A hidden rule labels the rows of this table. It goes by one to three of the table's principal directions, not those with the most spread.
vec![-1.165, -2.721, 0.573, 0.325, 0.670, -0.422, -0.921, -0.505, 1.263, -0.503, 0.913, -1.345, -1.617, -0.209, -0.311, 2.118, 1.988, 0.185, -0.386, 0.709, -1.178, 0.595, 0.730, 0.830, 0.134, 0.365, 0.069, -0.746, 0.727, -0.035, 0.892, 0.683] H
vec![-3.743, -2.693, -0.190, -2.218, 3.328, -2.910, 1.381, -1.912, 1.657, 1.961, 0.401, -0.903, -0.891, 2.050, -1.112, -1.229, -0.408, 1.864, -2.433, 2.289, -1.517, 0.187, -0.479, 0.860, 2.637, -3.048, 0.478, -0.915, 2.386, 0.432, -2.428, -0.097] T
vec![-0.735, -2.299, -0.604, -0.273, 1.482, -1.908, 1.249, -1.730, 1.701, 1.455, -0.335, 0.042, -0.136, 1.350, -0.104, -1.166, -0.620, 0.922, -2.062, 2.439, -0.703, -0.398, 0.681, -0.144, 0.331, -1.853, 0.656, -1.372, 2.679, 1.133, -1.404, -0.011] V
vec![-0.543, -0.392, 0.231, -0.531, 2.415, -1.182, -0.755, -0.310, 0.433, 0.219, -0.552, -0.669, -0.898, 1.615, 0.030, -1.535, 0.134, -0.682, -0.815, 1.729, -0.813, 0.140, -0.196, 0.412, 1.738, -1.676, 0.904, -0.645, 0.293, -0.125, -0.892, -0.469] L
vec![0.232, 0.515, -0.364, -0.418, 0.276, -0.293, -0.059, -0.455, -0.154, 0.536, 0.032, 0.242, -0.130, 1.136, 0.648, -1.367, -0.682, -0.457, 0.020, 1.508, 0.409, 0.354, -0.157, -0.438, 0.325, -0.513, 0.001, 0.045, 0.167, 0.171, -0.178, -0.420] V
vec![0.519, 0.593, -1.226, -1.943, 1.542, -1.708, 1.265, -0.480, 0.109, 1.586, -0.040, 0.280, 0.498, 1.951, 0.086, -2.720, -1.738, 0.381, -0.787, 1.561, 0.749, -1.164, -0.134, -1.221, 0.520, -1.414, -0.069, 0.120, 0.940, 0.015, -1.087, -0.977] E
vec![-1.914, -0.304, -0.587, -0.363, 1.926, -1.207, 2.152, 0.119, 0.697, 1.898, -1.919, 1.304, 1.509, 0.955, -0.707, -1.941, -3.937, 0.730, -3.127, 0.877, -0.728, -0.335, -1.116, 0.620, 0.649, -1.313, 2.032, -0.446, 1.039, 0.199, -3.428, 0.247] T
vec![-0.726, 2.344, 0.102, -2.231, 1.291, -0.473, 2.148, 1.299, 0.474, 1.599, -2.412, 2.625, 0.809, 2.438, -1.597, -3.187, -3.287, -0.541, -1.295, -0.533, -0.251, -1.024, -0.867, 0.128, 3.299, -1.098, -0.413, 1.373, -0.394, -0.084, -2.521, -0.861] T
vec![-0.416, -0.486, -0.349, -0.307, 0.354, -1.416, 0.922, -2.013, 0.873, 1.662, 0.162, 1.529, -0.025, 0.891, 0.163, -1.911, -0.104, 1.961, -1.399, 1.146, 0.579, 0.745, 0.453, -1.199, 0.433, -0.561, -0.079, 0.072, 2.289, 0.636, -1.872, -0.155] V
vec![0.809, -1.258, -0.605, 0.124, 0.971, -0.951, -0.523, -1.294, 0.358, 0.379, -0.274, -0.358, 0.270, -0.517, -0.237, -0.082, 0.601, 0.517, -0.414, 0.116, -0.378, -0.264, 0.156, -0.531, -1.562, -1.212, 0.429, -1.683, 1.346, 0.339, -0.343, -0.469] V
vec![-0.984, -0.887, -0.268, 0.558, 1.891, -0.043, -0.383, -0.811, -0.349, 0.080, 0.153, -1.140, -0.427, 0.236, -1.062, -0.700, 0.983, 0.864, -0.018, 0.197, -0.981, 0.352, -1.298, 0.085, 0.348, -2.385, 1.607, -0.872, 0.008, -0.178, 0.175, -0.758] T
vec![-1.713, 0.206, -0.070, -0.764, 1.965, 0.191, 0.819, 1.132, -0.307, 0.554, -1.704, -0.038, 1.097, 0.307, -2.235, -0.873, -1.947, 0.357, -0.773, -1.686, -1.510, -0.916, -1.716, 0.756, 1.359, -1.376, 1.989, -0.133, -1.120, -1.178, -1.046, -0.171] V
vec![-1.427, -0.370, 0.056, 0.321, 0.882, 0.269, -0.928, -0.817, -0.814, -0.387, 1.516, -2.183, -1.162, 0.003, -0.544, 0.418, 1.403, -0.101, 0.894, 0.065, -0.468, 0.636, -1.151, -0.106, 0.656, -1.127, 1.270, -0.265, -1.369, -0.400, 0.869, -0.065] V
vec![-1.633, 0.154, -0.208, -0.201, 2.791, -0.315, -0.177, -0.291, -0.468, 0.351, -0.153, -0.735, -0.371, 0.433, -1.777, -0.967, 0.232, 0.479, -0.294, -0.752, -1.012, 0.194, -1.933, 0.339, 1.172, -2.144, 1.930, -0.485, -0.906, -0.770, -0.839, -0.768] V
vec![-0.451, 0.959, -0.186, -0.664, 1.788, -0.901, 0.501, -0.423, 0.825, 0.683, 0.095, 0.848, -0.671, 1.157, -0.966, -1.884, 0.564, 1.181, -0.255, -0.480, 0.404, 0.121, -0.451, -0.604, 2.023, -0.101, 0.479, 0.652, 0.016, -0.943, -1.430, -0.751] V
vec![-1.226, 0.304, 0.427, 0.753, 0.735, 1.464, 0.510, 0.500, -0.415, 0.399, -2.437, 1.347, 1.081, -0.319, -2.645, -1.015, -1.127, 0.648, -0.543, -2.446, -1.755, 0.198, -1.896, 0.445, 0.878, -1.865, 1.584, -0.269, -0.690, -0.169, -0.953, -0.635] H
vec![0.034, 1.237, 0.795, -0.135, 0.675, 1.448, -0.549, 2.055, -0.546, -1.182, -0.861, -0.709, -0.755, 0.569, -0.676, 0.242, 0.118, -2.097, 1.175, -0.355, -0.846, -0.665, -0.815, 1.192, 2.023, -0.477, 0.573, 0.777, -2.466, -0.758, 1.555, -0.122] T
vec![-1.560, 0.231, -0.277, -1.726, 2.343, -1.409, 0.838, -0.346, -0.129, 0.698, 0.037, -0.653, 0.275, 0.479, -1.685, -1.053, 0.089, 1.296, -0.342, -1.298, -0.550, -0.988, -0.977, 0.149, 1.685, -1.974, 0.507, -0.137, -0.077, -0.692, -1.356, -0.580] L
vec![-2.422, 0.282, 0.714, 1.153, 0.354, 1.017, -0.424, -0.471, -1.415, -1.204, 1.002, -2.083, -0.509, -0.471, -0.840, 0.560, 1.969, 0.182, 1.408, -1.053, -1.001, 0.630, -1.357, 1.246, 1.753, -2.047, 1.266, -0.245, -1.798, 0.095, 0.739, 0.123] V
vec![-1.928, 1.727, 0.289, -1.384, 2.062, -1.016, 0.421, 0.358, -0.887, 0.375, -0.214, -0.332, 0.354, 0.794, -1.079, -1.734, -0.654, 0.410, -0.391, -1.360, -0.215, -0.394, -1.250, 0.396, 2.645, -1.312, 0.898, 0.642, -1.254, -0.935, -2.084, -0.259] L
vec![0.391, 0.410, -0.779, 0.039, 0.408, -0.861, 1.008, -1.020, -0.615, 1.314, -0.356, 0.444, 1.429, -0.388, -0.913, -1.858, -1.393, 1.581, -1.242, -1.356, 0.482, -0.767, -0.616, -2.055, -1.008, -1.146, 1.144, -0.280, 0.644, 0.188, -2.018, -0.465] V
vec![0.451, 1.299, 0.622, 0.954, 0.894, -0.171, -0.781, -1.127, 0.416, -1.003, 1.791, -0.362, -2.591, 0.323, 0.446, -0.120, 4.119, -0.064, 1.517, 0.561, 0.963, 0.774, 0.273, -0.009, 2.162, -0.275, -0.026, 0.737, -0.663, -0.001, 0.765, -0.286] L
vec![-3.239, 1.004, 0.474, -0.075, 2.275, 0.726, -0.338, 1.702, -2.198, -1.047, 0.123, -2.201, 0.386, 0.420, -1.458, -0.107, 0.022, -0.275, 0.735, -1.518, -1.519, -0.400, -1.954, 2.031, 2.586, -1.481, 2.805, 0.446, -3.113, -1.778, 0.562, 0.474] V
vec![-1.982, 1.174, 0.583, -0.118, 1.978, -0.131, 0.264, 1.049, -0.150, -0.343, -0.246, -0.151, -0.350, 0.432, -1.068, -0.477, 0.072, 0.156, -0.331, -1.138, -0.536, 0.087, -1.103, 1.309, 2.574, -0.207, 1.388, 0.764, -1.531, -1.181, -1.219, 0.153] T
vec![-2.893, 0.827, 0.118, -2.506, 2.305, -1.231, 0.911, -0.690, -0.614, 1.202, 0.073, -0.523, 0.018, 1.320, -1.641, -2.189, -0.523, 1.477, -0.264, -0.643, -0.605, -0.029, -1.859, 0.226, 3.285, -2.899, 0.197, 0.584, -0.358, -0.608, -1.943, -0.814] T
vec![-1.072, -0.913, -0.271, 0.994, -0.288, 0.487, -0.438, -1.121, -1.490, -0.119, 1.395, -1.846, 0.279, -1.193, -0.596, 0.555, 0.863, 1.356, 0.413, -0.999, -0.274, 0.507, -1.066, -0.847, -1.328, -1.190, 1.201, -0.524, -0.413, 0.083, 0.584, -0.001] H
vec![-0.601, 0.716, 0.658, -0.096, 0.929, 0.808, -1.574, 1.136, -1.000, -1.683, 1.483, -2.250, -1.668, 0.101, -0.563, 1.302, 2.438, -1.285, 1.988, -0.940, -0.369, -0.119, -0.489, 0.744, 1.586, 0.327, 0.485, 0.722, -2.784, -1.354, 2.266, 0.085] V
vec![-1.295, -0.177, 0.495, 1.085, 1.936, 0.282, -1.272, 0.852, -0.575, -1.575, 1.162, -2.465, -1.335, -0.591, -1.006, 1.604, 2.081, -0.668, 0.560, -1.304, -0.894, 0.021, -0.917, 1.103, 0.727, -0.146, 1.772, -0.300, -2.239, -1.055, 0.758, 0.188] T
vec![-2.327, 0.578, 0.484, -0.751, 2.076, -0.116, -0.278, -0.612, -0.028, -0.232, 1.777, -0.516, -2.316, 0.740, -0.644, 0.138, 3.001, 0.988, 1.184, 0.530, -0.069, 1.414, -1.295, 1.331, 2.982, -1.201, -0.034, 1.146, -0.770, -0.822, 0.728, -0.399] T
vec![-1.044, -0.208, -0.288, 0.963, 0.730, -0.321, 0.019, -0.485, -0.242, -0.024, 1.052, -0.719, -0.194, -0.769, -0.528, 0.629, 0.428, 0.680, -0.530, -0.927, 0.091, 0.404, -0.670, -0.167, -0.692, 0.248, 1.294, -0.325, -0.491, -0.230, -0.826, 0.250] V
vec![-0.555, -1.016, 0.081, 0.846, 1.937, -0.894, -0.831, 0.496, 0.277, -0.701, 0.494, -0.979, -0.501, -0.973, -0.219, 1.661, 1.105, 0.019, -0.995, -0.563, -0.493, -0.147, 0.183, 0.969, -0.780, 0.855, 1.578, -0.685, -0.196, -0.845, -0.367, 0.790] T
vec![-0.498, 1.158, 0.346, 0.314, -0.398, 0.264, 0.465, 0.531, -0.209, 0.282, -0.913, 1.935, 1.042, -0.685, -0.347, -0.446, -0.827, 1.060, -0.677, -1.771, 0.319, 0.586, -0.289, 0.202, 0.184, 1.138, 0.102, 0.809, -0.004, -0.454, -1.637, 0.276] V
vec![0.284, 0.582, -0.053, 0.360, 1.418, -0.409, 0.471, 0.356, 0.534, -0.089, -0.247, 0.508, -0.423, -0.085, -0.229, -0.096, 0.509, 0.098, -0.437, -0.022, 0.210, -0.427, -0.160, 0.528, 0.571, -0.135, 0.793, 0.205, -0.063, -0.291, -0.512, 0.009] E
vec![2.762, 0.826, -0.665, 0.345, -0.822, 0.429, 0.167, 0.798, 0.337, 0.255, -0.565, 1.191, 0.527, -0.820, 0.189, 0.115, -1.133, -0.447, -0.155, -0.748, 1.169, -0.878, 0.361, -1.554, -2.130, 2.003, 0.098, 0.411, -0.226, -0.469, 0.203, -0.083] H
vec![1.227, 1.792, 0.286, -0.670, 0.052, 1.341, 0.138, 0.869, 0.363, -0.437, -0.689, 1.379, -0.870, 0.323, -1.039, -0.221, 1.395, -0.464, 1.980, -1.024, 0.147, -0.297, -0.512, 0.340, 1.662, -0.157, -1.130, 1.138, -1.091, -0.578, 1.601, -1.018] V
vec![-0.659, -0.192, -0.122, -0.127, 0.994, -0.715, -0.350, -0.372, -0.193, -0.115, 1.753, -0.973, -0.859, -0.409, -0.304, 0.452, 1.619, 1.356, 0.047, -0.699, 0.532, 0.344, -0.294, -0.507, -0.007, 0.448, 0.223, 0.494, -0.193, -0.817, -0.131, -0.085] L
vec![1.264, 1.597, -0.189, -0.796, 0.147, -0.309, 0.561, -0.833, 0.150, 0.537, 0.260, 0.846, -0.619, 0.591, -0.660, -1.619, 0.901, 0.365, 0.741, -0.660, 0.981, -0.434, -0.232, -1.541, 1.044, -0.983, -1.091, 0.697, 0.007, 0.340, -0.398, -1.257] T
vec![-0.002, 0.742, 0.285, 0.053, -0.733, 0.932, 0.860, -0.680, 0.304, 0.446, -0.896, 1.714, 0.221, -0.918, -1.042, -0.269, 0.385, 1.248, 0.529, -1.386, 0.000, 0.592, -1.025, 0.025, 0.426, -1.097, -0.882, 0.312, 0.396, 0.539, -0.511, -0.731] T
vec![0.070, 1.712, -0.003, 0.595, 0.302, 1.274, -0.193, 0.654, -1.256, -0.743, 0.670, 0.050, -0.471, -0.135, -0.453, -0.188, 1.413, 0.099, 1.550, -0.918, 0.434, 0.342, -1.134, 0.252, 0.565, -0.456, 0.283, 1.048, -1.582, -0.517, 1.362, -0.663] E
vec![1.339, 0.047, -0.145, 1.947, -0.945, 1.191, -0.627, -0.940, -0.167, -0.209, 0.828, 0.811, -0.655, -1.603, -0.518, 0.674, 2.082, 1.280, 0.667, -1.429, 0.738, 1.139, -0.390, -1.517, -1.919, 0.693, 0.189, 0.245, 0.098, 0.093, 0.841, -0.500] H
vec![-1.064, 0.551, 0.340, 0.726, 1.274, 0.619, 0.082, 0.830, 0.000, -0.477, -0.947, 1.079, 0.278, -1.042, -1.655, 0.742, 0.766, 0.768, -0.084, -2.478, -0.857, 0.356, -1.046, 1.528, 0.430, -0.009, 0.872, -0.015, -0.684, -0.801, -0.605, -0.102] T
vec![1.572, 2.309, 0.589, 0.017, -0.248, 1.609, -0.184, 1.549, 0.569, -0.444, -1.266, 2.185, -0.852, -0.416, -1.392, 0.319, 0.321, -1.282, 0.976, -2.302, 0.304, 0.029, -0.711, -0.098, 0.835, 1.423, -0.812, 1.335, -1.815, -0.698, 0.290, -0.726] H
vec![0.776, 1.126, 0.414, 0.409, -0.035, 1.317, -0.152, 0.983, -0.076, -0.689, -0.503, 0.958, -0.565, -0.392, -1.035, 0.707, 1.212, -0.686, 1.108, -1.478, -0.156, -0.265, -0.249, 0.416, 0.571, 0.406, -0.078, 0.749, -1.241, -0.414, 1.371, -0.169] V
vec![-0.424, -0.710, -0.821, 0.406, 1.219, -0.663, 1.097, -0.186, 0.192, 0.879, -1.610, 0.573, 1.935, -1.240, -1.432, -0.100, -2.039, 0.950, -1.799, -1.689, -0.858, -0.759, -1.047, 0.244, -1.924, -1.300, 1.326, -1.706, 0.872, 0.332, -2.334, -0.321] E
vec![-1.321, 0.327, -0.598, -1.063, 1.020, -0.687, 1.947, -0.300, 0.067, 1.458, -0.458, 1.304, 1.114, -0.457, -1.377, -0.538, -1.308, 2.027, -1.084, -1.265, 0.054, -0.461, -1.114, 0.085, 0.171, -0.875, 0.492, 0.408, 0.662, -0.298, -1.664, -0.013] V
vec![-0.375, -0.924, 0.307, 2.071, -0.461, 1.779, -0.544, -0.548, -0.560, -0.745, -0.774, -0.293, 0.223, -1.880, -1.437, 1.761, 1.146, -0.242, 0.648, -1.618, -1.528, 0.508, -1.130, 0.856, -1.448, -1.739, 0.958, -1.520, -0.472, 0.965, 1.072, -0.128] V
vec![2.368, 1.086, 0.585, 1.000, -0.294, 1.282, -1.278, 0.992, 0.653, -1.256, -0.326, 0.545, -1.489, -0.885, -0.233, 1.302, 1.731, -1.730, 1.208, -1.067, 0.347, 0.031, 0.131, -0.158, -0.290, 1.510, -0.436, 0.399, -1.417, -0.395, 1.291, -0.363] T
vec![0.239, -0.156, -0.591, 0.164, -0.656, -0.298, 1.917, -2.052, 1.102, 2.066, -1.436, 2.856, 1.105, -0.526, -0.796, -1.565, -1.518, 2.040, -1.463, -0.276, 0.315, 0.640, -0.718, -1.134, -0.970, -1.518, -0.575, -0.582, 2.477, 1.560, -2.584, -0.835] T
vec![1.714, 1.247, -0.734, -0.919, 0.518, -1.183, 0.830, -1.039, 1.139, 1.399, -0.040, 2.235, -0.247, 0.297, -0.278, -1.432, 0.012, 0.911, -0.472, -0.317, 1.535, -0.267, 0.337, -1.793, -0.182, 0.736, -0.673, 0.588, 1.079, -0.149, -1.450, -0.686] V
vec![1.090, 0.187, -0.676, -0.306, -0.014, -0.279, 0.198, -0.564, 0.620, 0.298, 0.787, 0.364, -0.574, -0.948, 0.009, 1.319, 0.574, -0.239, 0.428, -0.142, 0.869, -0.183, -0.020, -0.408, -1.487, 0.792, -0.543, -0.196, 0.074, 0.042, 0.396, -0.033] V
vec![0.296, 1.923, 0.190, -1.056, 1.324, -0.359, 0.400, 1.132, 0.906, -0.148, 0.434, 1.040, -1.532, 1.060, 0.044, -0.039, 0.813, -0.899, 0.513, 0.389, 0.929, -0.403, 0.293, 0.677, 2.403, 1.618, -0.163, 1.758, -1.181, -1.226, 0.309, 0.292] V
vec![-1.059, 0.699, 0.257, 0.332, 0.180, -0.009, -0.617, 0.674, -0.396, -1.116, 0.902, -0.382, -0.076, -1.550, 0.649, 2.390, 0.999, -0.372, 0.654, -1.051, 0.298, 0.568, -0.112, 1.958, -0.392, 1.746, 0.136, 0.028, -1.165, -0.839, 0.034, 1.091] V
vec![0.700, 0.527, -0.524, 0.841, 0.656, 0.166, 0.640, 0.056, 0.591, 0.246, -0.729, 1.428, 0.332, -0.827, -0.434, 0.264, -0.176, 0.262, -0.374, -0.605, 0.254, -0.110, -0.444, 0.338, -0.969, 0.322, 0.860, -0.312, 0.181, -0.144, -0.532, -0.055] V
vec![-0.451, -1.308, 0.629, 2.347, 0.533, 1.081, -1.941, 0.192, -0.688, -1.813, -0.268, -0.925, -0.072, -2.442, -0.192, 2.898, 2.502, -0.231, 0.611, -1.230, -1.469, 0.940, -0.365, 2.186, -1.789, -0.367, 1.295, -1.627, -0.386, -0.080, 1.355, 0.617] L
Here are more rows. What is the label of each one?
vec![1.571, -0.482, -0.350, 0.564, -1.266, -0.271, -0.065, -0.328, -0.394, 0.061, 0.211, 0.327, 0.965, -1.209, 0.953, 0.641, 0.094, 0.601, -0.278, -0.180, 0.781, -0.523, 1.223, -0.944, -2.354, 0.977, -0.162, -0.177, 1.111, 0.342, 0.459, 0.657] >> T
vec![1.162, 0.381, 0.192, 0.038, 0.719, -0.943, -0.495, 0.854, 1.797, -0.699, 0.949, 0.625, -1.730, 0.064, 0.845, 1.369, 1.572, -0.751, -0.182, 0.311, 1.122, 0.007, 1.488, 0.414, 0.274, 3.286, -0.763, 0.773, -0.100, -0.917, -0.095, 0.509] >> T
vec![0.673, -0.940, 0.060, -0.734, -1.513, 0.410, 0.241, -2.102, -0.280, 1.210, -0.489, 0.501, 0.214, 0.047, -0.385, -1.218, 0.116, 1.077, 0.365, 0.647, -0.287, 0.384, -0.308, -1.684, -0.409, -2.890, -1.557, -0.359, 1.841, 1.719, 0.507, -1.040] >> T
vec![0.611, -0.893, -0.763, 0.429, -1.604, 0.181, 0.563, -1.075, -0.700, 1.276, -0.239, 0.432, 1.760, -0.698, 0.092, -1.194, -1.836, 1.998, -0.894, -0.284, 0.462, 0.174, -0.223, -2.289, -2.391, -0.227, 0.363, -0.237, 1.418, 0.425, -0.676, -0.222] >> H
vec![-0.482, 0.931, 0.294, 0.288, -0.180, 0.071, -0.216, -0.073, -0.617, -0.016, -0.403, 0.227, 0.713, -0.231, 0.117, -1.122, -0.526, 0.664, -0.119, -0.899, 0.211, 0.615, -0.582, -0.251, 0.504, -0.030, 0.373, 0.184, -0.354, -0.335, -1.418, -0.189] >> T
vec![-0.063, 1.265, 0.348, -0.532, 0.683, -0.254, 0.152, 0.785, 0.856, -0.732, 0.811, 0.595, -1.144, -1.100, 0.068, 1.872, 1.752, 0.100, 0.748, -1.080, 0.870, 0.093, -0.040, 1.424, 0.832, 1.727, -0.946, 1.013, -0.767, -0.943, -0.071, 0.370] >> E
vec![0.297, -1.093, -0.212, 0.334, 0.254, -0.895, -0.235, -0.118, 0.406, -0.201, 0.661, -0.550, -0.111, -0.397, 0.683, 1.014, 0.519, 0.104, -0.654, 0.555, 0.162, -0.296, 1.048, 0.138, -1.185, 0.852, 0.091, -0.510, 0.835, 0.086, 0.061, 0.606] >> T
vec![-3.592, 0.304, 0.635, -0.124, 2.827, 0.351, -1.259, 1.419, -1.757, -1.546, 1.549, -2.779, -1.134, -0.097, -0.523, 1.725, 1.809, -0.476, 1.059, -0.321, -1.223, 0.635, -1.782, 3.012, 2.153, -0.704, 2.171, 0.494, -2.883, -1.926, 1.412, 0.860] >> T
vec![-0.566, 0.985, 0.288, -0.227, -0.764, 0.502, -0.326, 0.937, -0.399, -0.328, 0.050, -0.013, 0.119, 1.305, 0.475, -0.722, -0.971, -1.072, 0.474, 0.159, 0.147, 0.287, 0.354, 0.051, 1.348, 1.568, 0.010, 0.803, -1.324, -0.681, 0.152, 0.355] >> V
vec![-1.883, 1.710, 0.613, -1.468, 1.915, -0.807, 0.078, 1.582, 0.210, -0.990, 1.175, -0.953, -1.459, 0.923, 0.250, 0.850, 0.957, -1.203, 0.713, 0.119, 0.274, -0.304, -0.160, 2.310, 3.317, 1.092, -0.110, 1.336, -2.120, -1.439, -0.123, 0.690] >> L
vec![1.185, 0.446, 0.872, -0.357, -2.321, 1.675, -0.606, 0.568, -0.504, -0.669, -0.985, -0.050, 0.003, -0.161, -0.057, 0.511, -0.239, -1.916, 1.454, -0.463, -0.506, -0.292, 0.185, -0.167, 0.217, -0.510, -1.799, 0.139, -0.866, 0.958, 1.598, -0.310] >> T
vec![-0.473, 1.198, 0.041, -0.242, 0.209, 0.129, -0.227, 0.773, -0.464, -0.688, 0.545, -0.227, -0.404, 0.989, 0.751, -0.058, 0.222, -1.263, 0.860, 0.746, 0.291, 0.201, 0.109, 1.123, 1.092, 0.501, -0.333, 0.477, -1.099, -0.220, 0.600, 0.080] >> L
vec![-0.600, 0.500, 0.581, 0.375, 0.099, 0.473, 0.537, 0.150, 0.487, -0.454, 0.012, 0.762, -0.774, -0.196, -0.376, 0.578, 1.380, 0.261, 0.439, -0.335, -0.105, 0.377, -0.173, 1.204, 1.345, -0.330, -0.594, 0.586, -0.087, 0.337, 0.192, -0.036] >> E
vec![1.718, 0.266, -0.368, -0.408, -1.939, -0.523, 0.705, -0.984, 0.206, 1.087, -0.239, 1.013, 0.715, 0.820, 1.051, -1.766, -1.533, -0.046, -0.552, 1.102, 1.127, -0.362, 1.203, -2.170, -0.710, 0.192, -1.303, 0.200, 1.407, 1.256, -0.764, -0.275] >> T
vec![-0.830, -2.482, -0.652, 1.571, -1.535, -0.317, 0.236, -2.887, -0.066, 1.106, 0.984, -0.295, 0.752, -1.004, 0.328, 0.254, -0.094, 1.987, -1.077, 0.665, -0.067, 1.273, 0.228, -1.475, -2.688, -0.621, 0.697, -1.524, 2.199, 1.502, -0.675, 0.463] >> V
vec![0.798, 3.008, -0.149, -1.472, 0.618, 0.175, 0.367, 2.118, -0.817, -0.330, -0.307, 0.467, 0.195, 0.662, -0.077, -0.408, -1.131, -1.897, 0.911, -0.908, 0.862, -1.392, -0.360, 0.422, 1.247, 1.008, -0.205, 1.444, -2.364, -1.141, 0.292, -0.035] >> L
vec![1.032, 1.055, -0.393, -0.592, 0.329, -1.006, 1.115, 0.201, 1.143, 0.618, -0.679, 1.803, 0.409, 0.049, 0.394, -0.514, -0.880, 0.093, -0.759, -0.006, 1.008, -0.673, 0.641, 0.002, 0.042, 1.107, -0.513, 0.296, 0.768, -0.087, -1.522, 0.102] >> L
vec![0.195, -1.808, -1.188, -1.720, -0.806, -0.931, 1.185, -1.672, -0.241, 2.114, -1.292, 0.302, 2.391, 0.401, 0.132, -1.700, -3.017, 1.303, -1.057, 1.388, -0.509, -0.693, -0.061, -1.200, -1.942, -2.596, -0.746, -1.545, 2.802, 1.321, -0.791, -0.613] >> V
vec![2.100, 2.013, -0.289, -0.483, -0.728, 0.315, 0.567, 0.821, -0.061, -0.022, -0.492, 1.070, 0.340, 0.032, 0.624, -0.429, -0.736, -1.170, 0.725, -0.075, 1.204, -1.099, 0.394, -0.475, -0.098, 0.844, -0.637, 0.825, -0.680, -0.058, 0.410, -0.077] >> L
vec![0.802, 0.655, -0.004, -0.654, -0.026, -0.137, 0.630, -0.523, 0.529, 0.555, -1.041, 1.437, 0.247, -0.119, -0.282, -0.669, -0.033, 0.262, 0.127, -0.174, 0.145, -0.242, -0.102, -0.010, 0.353, -1.036, -0.937, -0.063, 0.841, 0.568, -0.555, -0.568] >> L
vec![1.136, 1.399, 0.154, 0.903, 0.145, 0.276, -0.216, 1.136, 0.774, -1.001, 0.592, 0.344, -1.198, -0.396, 0.360, 1.323, 0.921, -1.546, 0.452, -0.498, 0.946, -0.266, 0.514, 0.377, 0.146, 2.490, 0.249, 0.718, -1.538, -0.619, 0.334, 0.513] >> V
vec![2.239, 0.838, 0.027, -0.403, -1.318, 1.152, -0.622, 1.440, -0.380, -0.327, -0.236, 0.452, -0.185, 1.014, 0.604, -0.737, -0.440, -1.072, 1.033, 0.520, 0.687, -0.478, 0.769, -1.273, -0.106, 1.540, -0.882, 1.373, -0.749, -0.627, 2.073, -0.387] >> H
vec![0.531, -1.635, -0.080, 0.383, -0.713, -0.459, -0.890, -0.431, 0.858, -0.118, -0.264, 0.091, 0.664, -1.969, 0.089, 2.075, 0.125, 0.500, -0.592, -1.320, -0.231, 0.175, 0.892, -0.109, -2.504, 2.037, -0.095, -1.287, 0.963, -0.396, -0.527, 0.834] >> V
vec![-1.034, -1.378, 0.728, 1.107, -1.764, 1.726, -1.041, -0.312, -0.747, -0.835, 0.731, -1.237, -0.646, -0.158, 0.176, 1.124, 1.103, -0.207, 1.074, 0.562, -0.911, 1.367, -0.164, 0.304, -0.116, -0.430, -0.388, -0.073, -0.387, 0.666, 2.077, 0.175] >> H
vec![-1.045, -0.960, 0.322, 0.935, 0.329, -0.359, -0.187, 0.420, -0.105, -0.413, -0.476, -0.156, 0.981, -1.334, -0.164, 1.039, -0.207, 0.886, -1.244, -1.324, -0.675, 0.216, 0.073, 1.003, -1.029, 0.447, 0.718, -0.740, 0.496, -0.133, -1.327, 0.659] >> E
